Where one turn sends some rows of the set: a few examples, then the rows asked
kazo: -1 8 -16 -16 9 -12 9 -19 29 15 -2 -1 14 -7 -10 4 -15 -4 12 8 20 19 -2
zet: 20 -3 -23 -2 0 12 -5 -20 -10 11 -26 6 18 -3 -27 -2 -35 -1 -3 -6 -16 10 -22
sidem: 3 0 -14 -10 -23 -22 27 6 0 1 -40 2 37 0 -35 -8 -29 9 -13 33 -26 26 -28
maz: 2 14 -15 -22 9 -28 27 6 -20 -8 -29 -21 23 -20 -1 -1 -13 5 -14 38 -46 26 -1
fol: 1 -3 -35 -5 1 -23 23 -1 -3 -5 -29 3 46 15 -23 0 -33 15 -16 31 -22 14 -31
ler: 13 7 12 -5 -5 -26 -15 -27 8 0 -16 -9 32 11 1 31 7 -7 11 35 -21 5 -34
kag: 4 4 12 -18 -6 -21 -6 -35 -18 -18 -20 1 20 7 -13 20 1 -21 4 42 -31 -8 -41
pas: 11 9 11 -18 -2 -23 -28 -21 -22 -6 -12 -5 22 6 -4 30 -4 4 6 38 -16 1 -35
Niza: 1 19 -32 -34 3 -21 31 4 -3 -12 -30 -20 20 -16 1 -11 -11 7 1 31 -33 15 3
pipas: -3 1 8 -16 -7 -12 -12 -16 -17 -17 -9 -15 21 4 8 26 4 -7 10 34 -21 -6 -42
miv: 11 -2 -6 -4 9 -12 29 -44 -16 -2 1 -17 20 -13 3 12 -22 0 -28 31 -23 29 7
Rigu: 17 -9 8 -27 -7 -27 -9 -22 -9 -26 -14 -18 25 5 -15 27 4 -5 15 46 -15 8 -35
gidup: 17 14 16 -21 10 -23 -28 -23 -17 -9 -18 -14 13 3 -6 21 0 -2 5 41 -18 7 -32
lole: 2 -4 -27 -22 -7 -27 22 12 -5 1 -36 4 37 3 -33 -2 -31 14 -7 30 -32 20 -30
Kugap: 6 -7 -15 -11 0 0 5 -8 -4 13 -24 25 16 0 -37 -2 -32 -7 5 -4 -11 9 -25
geli: 5 11 -20 -38 0 -30 25 3 -23 -22 -28 -21 13 -28 -8 -2 -8 -6 -6 33 -28 28 2
zigim: 14 12 11 -15 3 -21 20 -37 -8 12 -6 -6 11 -23 -7 14 -14 -3 -25 26 -11 40 14
kon: 3 1 -23 -28 6 -12 26 -33 20 5 2 6 16 0 -17 -1 -23 5 7 25 15 16 8
roli: 6 0 -18 -13 -10 -23 33 -4 -1 8 -32 19 35 11 -22 2 -28 25 -24 29 -22 23 -22
sib: -1 -2 -14 -21 12 0 11 -34 14 15 7 -1 4 -12 -12 0 -26 -12 13 12 6 13 1
vepe: 3 6 -21 -13 -13 -6 -3 -5 -9 10 -27 27 12 -5 -28 -10 -31 -10 7 -2 -4 14 -20
Bogu: 18 6 -17 -18 0 12 4 -3 -8 7 -36 13 6 -10 -27 -8 -25 2 4 -9 -13 9 -10
Sepi: 11 -1 16 -17 -2 -14 -13 -19 -9 -21 -12 -24 27 2 -18 27 1 -6 16 39 -13 -5 -30
dat: -9 -3 -18 -19 -16 -28 39 0 0 -5 -34 8 34 2 -31 0 -21 1 -19 36 -24 17 -32
gam: 1 5 -19 -16 -15 3 2 -8 -4 17 -32 19 8 -9 -19 -6 -25 -9 -4 -8 -17 10 -34
dile: -5 -1 -5 -10 3 -4 18 -25 18 7 5 -2 9 -8 -13 -5 -23 -9 9 16 23 22 0
tuzad: 6 12 10 -12 -8 -21 -16 -24 5 -3 -15 -20 35 7 -7 25 -1 -3 10 44 -26 -8 -35
gep: 0 2 0 -24 -6 -11 -15 -22 -3 -10 -12 -15 15 7 9 16 1 -7 15 38 -20 -2 -52
Noso: 7 1 -32 -16 19 -10 7 -36 10 -2 6 -7 18 -4 -11 1 -27 -6 12 17 12 10 8
gim: 8 13 2 -14 -11 -22 21 -39 -8 8 -5 -9 12 -27 4 4 -17 -9 -13 29 -22 37 20
Sevu: 2 3 -3 -16 5 -22 28 -36 -4 9 5 -11 15 -21 12 14 -12 -5 -11 29 -23 35 17
vivef: 8 12 -38 -20 5 -22 18 -4 -22 -19 -28 -28 28 -19 2 -6 -18 0 -5 29 -46 17 -2
Nili: 4 7 7 -24 -11 -24 -13 -40 -16 -12 -6 -6 26 4 -11 24 -5 -11 7 48 -25 -7 -35
zime: -5 16 -17 -20 -1 -34 27 13 -20 -17 -26 -16 21 -19 5 -8 -12 4 -10 38 -26 30 1
Fezu: 11 4 1 -14 -2 -4 34 -37 -19 4 -10 1 6 -19 6 8 -13 2 -24 17 -26 30 12

fol moves to -> zet
gidup moves to -> Rigu
And these:
zigim moves to -> geli
vepe moves to -> dile
Sevu moves to -> maz
pas moves to -> Sepi
Bogu moves to -> kon

Where one turn sends some rows of the set: a few examples, then the rows asked
mig: 26 7 9 -18 -12 16 -10 3 36 18 3 -19 3 -18 6 1 -16 -6 14 0 20 5 -29 21 10 37 11 -18
reta: 10 10 -24 36 -6 19 -2 -26 23 -51 11 11 -6 -11 -7 -6 -8 14 19 -13 2 30 4 11 7 7 7 7
putiz: 5 -10 -2 23 -11 -3 6 7 12 0 -14 -1 3 -26 5 31 -21 12 -1 5 16 9 10 13 -34 34 7 0
nup: 20 -30 9 8 14 -13 18 6 10 -8 2 -5 -7 -13 -10 28 -24 7 -1 -9 18 28 0 8 -31 31 10 2
korom: 21 -14 9 -7 -2 1 6 1 18 17 19 -12 14 2 -28 28 -13 21 5 -9 27 28 -9 12 1 33 -1 -16
tovi: 11 21 3 25 10 20 -17 -20 6 -21 -3 -11 -7 16 -17 -24 -3 15 35 0 18 26 -3 1 14 0 -8 4
Pupe: 16 22 3 30 -1 18 -19 -14 -1 -21 -12 -3 -2 19 -6 2 5 15 22 -12 19 31 -11 -14 26 7 -14 11
rurek: 2 -3 15 1 -16 8 -6 7 7 22 -8 -12 15 -16 -11 23 -15 19 12 9 34 11 -1 9 -4 36 -7 -8
namu: -1 -12 17 -10 -11 6 19 -6 14 10 4 -16 21 -12 6 21 -15 23 5 13 7 18 7 33 13 21 10 -6
Sefe: 46 13 -15 -13 0 9 -6 18 36 26 20 -3 11 3 -13 10 -11 -1 22 -8 6 14 -11 10 4 35 1 -12
Gov: 38 5 -18 27 10 11 -1 11 26 -5 12 1 7 -11 28 20 -34 -31 15 5 -8 5 -6 15 0 25 4 9
Motuv: 7 -2 3 -17 -5 -4 8 -6 5 10 17 -8 12 4 -8 11 -19 12 -14 17 19 32 13 16 5 24 -7 -20
mup: 28 15 -22 -7 7 5 10 26 20 -10 6 5 -10 1 12 5 -45 -18 8 2 3 11 9 31 -1 26 -3 -2
Lus: 27 21 -8 -21 -10 -1 -2 6 19 12 13 5 3 17 -7 -1 -24 -10 9 14 14 17 1 25 16 29 -7 -18
todev: 15 5 -20 27 3 20 1 -30 19 -49 27 10 -9 -10 3 4 -3 4 16 -23 1 35 -9 2 10 18 11 0
ziruf: 7 -13 5 5 0 -1 26 6 12 -12 -7 -15 6 -18 13 15 -30 -2 1 12 -4 7 8 41 -10 21 18 0
bofe: 16 15 -11 21 19 30 -13 -18 7 -45 18 -8 -2 5 -10 -10 -12 -7 32 -20 3 22 -28 3 18 13 2 -7
gor: 9 -18 17 12 0 3 -2 -22 7 14 19 -13 30 -5 3 29 -20 4 1 17 18 30 -15 8 14 23 -4 -4
Zigod: 17 15 -26 39 -6 24 -11 -14 12 -52 -3 3 2 -5 -4 12 -3 8 8 -24 -3 25 -9 -2 10 13 4 4
Reder: 47 1 -17 5 15 -3 9 25 26 -1 3 4 -9 -10 6 8 -23 -18 12 -14 0 7 0 5 -24 37 12 7
muvid: 27 -2 -9 -10 -4 13 6 14 40 5 1 0 -10 -22 30 3 -30 -6 13 -16 6 -3 -16 16 -5 28 12 4
zubag: 19 23 -16 25 4 28 -21 -10 5 -37 -8 -3 1 14 -14 3 -9 5 21 -24 3 15 -19 -7 19 8 -7 8
tar: 8 22 11 12 -1 9 -22 -20 -1 -18 0 -13 -9 17 -13 0 -3 8 36 -23 19 22 -3 -8 16 -4 -12 5
sumum: 16 -23 6 33 17 1 13 -5 6 -13 8 -13 11 -24 23 31 -32 -10 -4 10 8 25 -3 10 -10 23 3 9
kad: 16 7 4 43 0 13 -3 -27 17 -27 20 5 -19 7 15 4 14 20 19 -11 14 39 1 -3 9 11 -4 2
Letob: 14 17 10 31 18 19 -16 -14 7 -21 12 -14 -15 24 -2 -12 3 6 32 -9 18 29 -16 0 15 4 -12 1
Muf: 8 -14 19 0 -5 4 -2 -4 23 16 5 -29 -1 -11 6 9 -11 16 -10 3 22 12 -19 18 -9 25 9 -18
vemi: 12 23 -20 16 2 23 -24 -10 13 -38 11 -10 -3 10 -19 2 -14 -4 30 -34 -4 9 -12 8 10 1 -3 -1
pebob: 5 -8 -8 0 13 -4 23 16 5 -18 11 -8 -1 -11 10 15 -38 3 -14 3 7 29 20 22 -14 23 -3 -5
fofe: 18 18 -22 33 -11 10 -8 -17 16 -51 15 -2 -10 -11 -3 9 -1 -2 18 -29 -2 26 12 4 -1 9 9 -2
veve: 25 10 -5 -1 1 3 11 12 23 3 -5 -7 2 2 18 -2 -29 -18 14 11 -16 -8 0 34 -7 20 19 3
Lir: 21 10 -27 10 -7 7 -1 20 25 4 -8 13 4 -20 9 17 -33 -7 9 -9 -6 -16 0 7 -28 33 7 5
ses: 8 12 -3 37 -7 12 -3 -25 16 -27 7 1 -13 0 -4 -10 9 27 23 2 17 39 14 1 6 4 -2 9
Begov: 8 -18 4 5 4 4 12 2 30 6 2 -11 -13 -20 30 13 -25 13 -12 -10 7 1 -4 11 -26 20 8 3
risag: 16 21 -11 -14 -12 19 -14 14 19 23 -2 0 22 -10 -8 11 -25 2 26 -3 13 -9 -13 6 1 36 -6 -4
Famog: 35 11 -5 3 -3 11 -16 -10 25 20 19 -2 25 4 8 19 -23 -18 17 9 6 8 -21 15 29 26 -7 -4
zuke: 18 14 3 -19 -9 9 6 -1 24 27 9 -12 23 8 11 1 -16 7 18 15 -8 3 2 27 18 19 5 -5
tesub: 17 13 -6 41 -14 13 -8 -20 6 -37 -6 1 -5 -1 1 11 11 19 9 -12 14 42 3 -7 15 16 0 10
tal: 11 13 6 32 -14 -1 -8 -24 3 -29 5 -6 -14 -6 2 10 9 14 23 -16 19 40 18 -6 4 5 0 6
nobot: 11 20 -18 17 9 27 -13 -17 13 -45 5 1 0 4 -25 -18 -19 5 33 -16 1 14 -15 9 13 7 4 7

bofe moves to -> todev
Lir moves to -> putiz
And these:
tar moves to -> vemi
mup moves to -> pebob
nobot moves to -> reta
namu moves to -> zuke
muvid moves to -> Begov
gor moves to -> Famog
nup moves to -> korom
tesub moves to -> Pupe

Where one turn sends some rows of the set: a few examples, then the rows asked
bifed: -8 9 -22 -21 0 21 6 -18 15 2 -11 -2 -15 6 23 -11 16 32 -1 4
Vigi: 23 1 10 3 -14 -7 33 -27 -12 10 -10 1 0 7 25 8 21 -3 22 -4
tepom: 9 1 -10 -4 -24 0 -3 -27 -25 -15 7 38 -1 16 5 -14 -7 -7 -7 9
puvak: 20 24 -22 -5 -9 8 21 4 8 0 14 -15 -26 16 3 4 -1 1 24 -9
Romet: 13 37 -12 -8 -10 11 32 -16 -8 -15 4 1 -5 17 16 12 16 -19 22 3
tugov: 17 3 -24 12 -14 5 38 -34 -4 4 -1 3 -7 11 7 3 -7 4 31 -21
gopiz: -10 -15 3 20 -18 18 13 -1 -26 -6 22 30 -2 18 4 8 12 33 -1 22
Magop: -15 4 -11 15 -15 32 10 -2 -12 -18 25 42 -12 29 0 9 19 13 19 35
nifon: -1 9 -1 -1 -21 15 25 -12 -38 8 -17 -8 -18 27 -12 18 -1 9 22 37
sipop: 18 4 -11 13 2 15 22 -16 1 6 -19 30 -7 29 27 -14 -8 -3 32 -9
Liru: 20 -9 -23 -1 21 16 26 -25 4 2 -15 28 -12 13 1 -23 15 4 10 19
zos: -1 -3 5 3 -16 25 10 -3 -4 -7 10 42 -1 6 1 30 7 26 15 27
dono: 8 6 -30 -19 -20 18 -15 -15 -14 -15 -4 29 -14 9 -5 -12 -4 6 20 -12
tema: 11 -1 -24 -5 -6 35 4 -1 -19 -16 -15 9 -12 11 24 -24 -9 -1 6 -9
Bele: 0 6 -17 18 -2 23 23 -27 -36 -5 -19 19 16 19 -10 27 5 16 27 15
bosud: 7 -11 -6 31 1 11 17 -6 -22 18 10 26 7 14 -8 13 6 27 4 27
Sarid: -6 12 -33 -5 -19 4 0 -25 -3 6 10 16 -33 -3 11 -24 11 34 18 10
lem: 3 26 -13 14 -14 22 13 4 -30 -7 -5 -10 -23 15 3 24 -4 24 19 36
lov: -14 23 -6 -1 -5 20 32 -14 -37 10 -11 3 12 24 -17 17 14 11 16 17
gusa: 25 1 -24 -5 6 1 12 -6 -9 10 10 36 -8 -6 -14 -24 8 15 9 -2
nav: -25 10 -17 24 -13 27 -8 -14 -9 4 16 8 -14 31 6 13 21 29 18 36
Soro: 4 7 -5 9 -10 37 -11 5 -19 -7 2 28 2 19 -2 33 -7 8 26 16
Ketoz: 7 6 -5 0 -15 -5 20 -23 -16 -7 9 -21 -19 36 8 -6 30 -4 0 9
Tubi: 11 -5 -7 -6 3 -2 13 -21 21 15 -10 5 -16 42 2 -12 11 21 -1 5
gagu: 3 20 -15 -7 1 -2 9 -19 -2 5 17 42 1 8 9 -20 33 4 3 19
rotur: 8 -7 -13 0 -5 2 14 -21 4 9 7 -10 -15 34 -9 -8 33 6 28 -22
pom: -7 31 -26 -4 -7 18 12 2 7 -4 0 2 -11 30 26 -11 -9 12 2 -10
gifi: -8 21 7 3 -9 19 24 2 -37 23 -11 -2 -5 18 4 10 25 14 35 20
zipem: 1 5 1 11 8 17 4 -1 -25 14 -7 0 0 22 -10 13 43 31 22 22
rus: 0 16 0 -12 -31 3 -14 -14 -2 3 6 27 -21 -1 32 -6 9 10 11 18

Vigi moves to -> gagu
rotur moves to -> Sarid
tema moves to -> sipop
And these:
Soro moves to -> Bele
gopiz moves to -> gifi

